In the rows, zero is written as 128.
The rows of A fall into 3 groups, which share some directions, and each row is roughly a mix of its group's hidden directions.
A, 120 rows:
[[102 117 116 137 166 100 156 101  94 116 132 150]
 [115 131 155 168 124  79  96 111 123 128 114 117]
 [ 90 114 150 154 157 109 132  84 107 139 129 115]
 [117 108  98 104 133  98  98 153 105  96 153 137]
 [106  81 163 160 134 137 135 121 157 126 154 123]
 [ 93 123 169 171 134 138 146 124 150 148 148 124]
 [105 137 120 111 152 145  96  99 107 155 113  88]
 [127 125 129 157 139  87 177 142 144  99 114 135]
 [144  98  89 165 117 145 154 119 109 148 123 152]
 [157 134 108 141 119 122 142 109 163  80 141 101]
 [125  94 111 110 131 134 149 118 125 159 179 102]
 [127 103  86 160 156 134 166 140 112 118 126 108]
 [130 102 115 137 135 106 172 104 160  94 149 129]
 [140 129 124 170 146 103 133  98 156  90 104 136]
 [121  93 137 101 145 127 136 187 146 131 134 111]
 [133 147 123 107 113 135  63 124 115 146 114 104]
 [135 151 146  90 104 128 156 140 154 154 165 140]
 [150 168 129  90 108 123  92 147 135 128 104 146]
 [ 95 141 129 151 142 137 157  90 101 116 157 153]
 [136 141 151 155 138 166 161 107 141 119 140  87]
 [147 164  97 128 148 118 151 135 122  83 106 146]
 [115 109 138 106 112 172 115 167 120 165 138 119]
 [123 141 151 146 152 128 114  95 141  72 128 107]
 [110 136 120 150 162  90 145 143 101 117 106 163]
 [139 150 126 120 129 104 105  89 137 118  73 118]
 [108 148 133 122 115 117  76 142 107 139 127 172]
 [125 145 116 112 119 127  64 141 103 150 106 123]
 [104 127 118 143 160  96 130 132  80 133 107 158]
 [141 117 103  86 107 178 119 124 116 136 153 127]
 [133 137 127 125 139  74 100 109 136 109  90 105]
 [159 162 114  99 116 177 122 145 146 120 128 113]
 [105 127 121 156 170 105 180 124 125 122 114 136]
 [154 151 102 135 134 130  94  98 130  87 105 110]
 [149 163 109 149 140 165  91  97 125 114 118 127]
 [ 99  95 137 136 152  92 140 164 110 145 108 140]
 [113 124 163 167 120 169 115 104 148 116 152 135]
 [118 133 122 162 167 100 158  99 119 108 110 107]
 [154 157  93  90 117 145 130 118  92 114 107 124]
 [122 168 133 126 145  94 123 140  83 128  91 130]
 [123 149 125 131 140  76 131 105 133  90 118 163]
 [131 125 138 127 127  77 164 161 140 139 112  97]
 [105 171 134 130 141 102 145 129  95  99 113 157]
 [114 113 113 117 168  99 129  90  87 140 127 117]
 [135 156 147 116  85 151 133  83 139 130 152 117]
 [154  96  86  95 109 138 137 152 131 114 146 147]
 [134 159  97 122 156 119 136 151 110  82 112 150]
 [120 127 117  69 123 111 120 151 101 159 108 128]
 [111 101 100 117 151 123 145 116  82 120 140 166]
 [136 124 144 115 110 152  84 102 155 133 158  96]
 [136 165  94 130 158 124 112 155 108 133 106 163]
 [130 107 101 117 141 171 116 112  97 128 170 142]
 [ 87 135 145 150 121 116  77 105 141 142 144 119]
 [131 118 120  78 117 139  97 174 135 134 139 107]
 [132 127 160 112  85 110  83 128 156 139 136 139]
 [116 167 143 177 149  92 114 129 134 133 124 147]
 [112 168 172 132 129 137 119 109 169 143 121 110]
 [ 83 139 147 120 130 136 132 124  93 166 163 137]
 [108  78 127 143 123 117 157 119 160 125 165 135]
 [119 101 142 136 109 156 164 140 128 172 156 144]
 [164 153 153 136 114 151 147 111 159 103 134  95]
 [ 98 103 142 160 155 100 154  90 126 126 134 115]
 [117 146 150  94 111 127  95 151 114 171 112 108]
 [120  91 130 132 124  99 173 141 134 139 165 152]
 [ 84 102 143 177 132 110 135 137 139 145 147 141]
 [ 99  98 154 136 142 107 155 137 127 116 174 147]
 [107 113 148 142 116 177 133 134 125 137 179 137]
 [ 93 129 159 121 142 126 158 163 116 139 158 159]
 [124  99 147 168 152  86 127 136 163 127 120 121]
 [120  94 143 143 111 161 149 101 162 120 160 113]
 [108  85 117 121 137 125 163 155 155 163 124 116]
 [104 114 153 110 105 147 110 146 118 184 137 124]
 [111  95 120 144 141 126 181 125 146 115 158 149]
 [136 163 102 109 141 109 124 154  83 127 109 152]
 [103 125 173 104 116 102 104 111 140 119 160 106]
 [111  97 144 138 115 138 156 151 136 136 163 174]
 [143 138 138 125  83 170 119 118 172 116 124 120]
 [102 100 138 114 139 102 126 150 132 180 157 122]
 [ 94 115 160 126 123 132  99 139 141 177 155 132]
 [104 114 148 142 111 147 147 139 107 186 122 144]
 [152 124 118 134  94 151  98  79 141 136 139 104]
 [113 103 128 172 140 133 124 120 109 175 136 159]
 [111 106 166 129 101 148 150 121 136 168 162 128]
 [134 151 162 155 113 119 145 136 139  93  85 110]
 [155 102  97 145 115 166  97 103 135 138 153 122]
 [ 99 103 142 158 138 120 164 120 144 138 174 132]
 [157 167 117 110 112 127 107 116 128 112  77 118]
 [159 143 108 122 148 114 110 143  93 102  84 126]
 [119 169 124 127 135 126 122 146  99 160  82 150]
 [115  85 129 118 123 128 160 134 124 128 162 176]
 [127 165 145 118 125  98 133 156  98 128  82 116]
 [129 140 111 104 156 102 105 130  82 129  93 143]
 [136 131 144 137 105  98 148 160 167 115 131 169]
 [108 156 151 102 121 137 155 166 118 166 116 144]
 [146 104 108 125 104 129 151 149 184 113 148 122]
 [139  80 120 157 127 131 141 101 145 112 171 127]
 [105 127 133 101 106 116  83 142 102 170 123 125]
 [ 90 125 162 161 134  99 155 117 146 147 149 120]
 [143 151 123  89 106 135 127 113 109 153 118  78]
 [152 144 117  84 105 162 110 164 132 139 125 143]
 [138 124 136 100  94 158 118 170 148 150 143 152]
 [169 120  98 127 137 111 132 158 136  90  95 138]
 [122 124 152 116  96 138  95 164 125 161 137 162]
 [143 129 104  79 116 154 108 135 101 157 141 108]
 [110 133 136  95 111 139 116 170 112 178 120 131]
 [158 127 118 121 115 176  77 134 138 115 123 139]
 [113 125 121 110 134 129 106 167  94 172 102 145]
 [ 98 103 135 117 148 142 113 144  87 154 160 150]
 [111 109 128 176 129 117 146  99 102 144 143 163]
 [111  82 127 126  99 138 115 137 108 176 145 129]
 [115 163 164 130 118 143  95 154 103 161 129 115]
 [ 90  90 102 113 158 129 158 122 145 151 136 118]
 [144 142 113 158 142 135 187 120 128 102 113 148]
 [138 171 111 138 112 149 101  96 103 139  95 132]
 [148 157 110  92 113 157  91 138  98 134 112 134]
 [116  78 146 137 129 106 142 122 177 138 134 113]
 [ 99 155 142 169 145  83 110 115 128 122 110 133]
 [108  92 156 134 106 141 143 123 131 167 169 133]
 [102 136 126 166 153 105 134  82 134  99 139 120]
 [128 101 100 145 157 100 161 161 118 118 121 156]
 [140 166 128 166 156 114 148 116 112 100 100 111]]

One row of each group comes first, with its name. Which group is each row after those in?
[110 156 184 154 112 140 104 120 145 143 140 128]  <21>
[163 137  80 139 125 122 124 118 123 130  77 125]  <128>
[137 139 126  83 115 120 111 168 108 162 112 106]  <85>

[118 169 135 133 160 108 110 138 115 124  76 130]  <128>
[139 126 100  85 116 163  91 142 117 138 130 155]  <85>
[141 122 113 153 137 109 131  87 136  81 161 138]  <128>
[103 141 139 123 130 127  73 109  85 147 125 138]  <21>
[162 126 131 120 110 128 153 139 183 119 122  95]  <21>
[ 93 137 158 161 150  92 133 101 144 137 113 112]  <21>
[104  82 152 153 130 125 142 143 166 127 151 144]  <85>
[106 157 135 105 127 113  90 153 137 162  99 146]  <21>
[ 92  84 134 119 118 146 126 129 142 161 165 139]  <21>
[150 145  98 152 147 142 163 120 126  81 120 146]  <128>
[104  95 155 145 142  83 136 133 161 150 127 120]  <85>
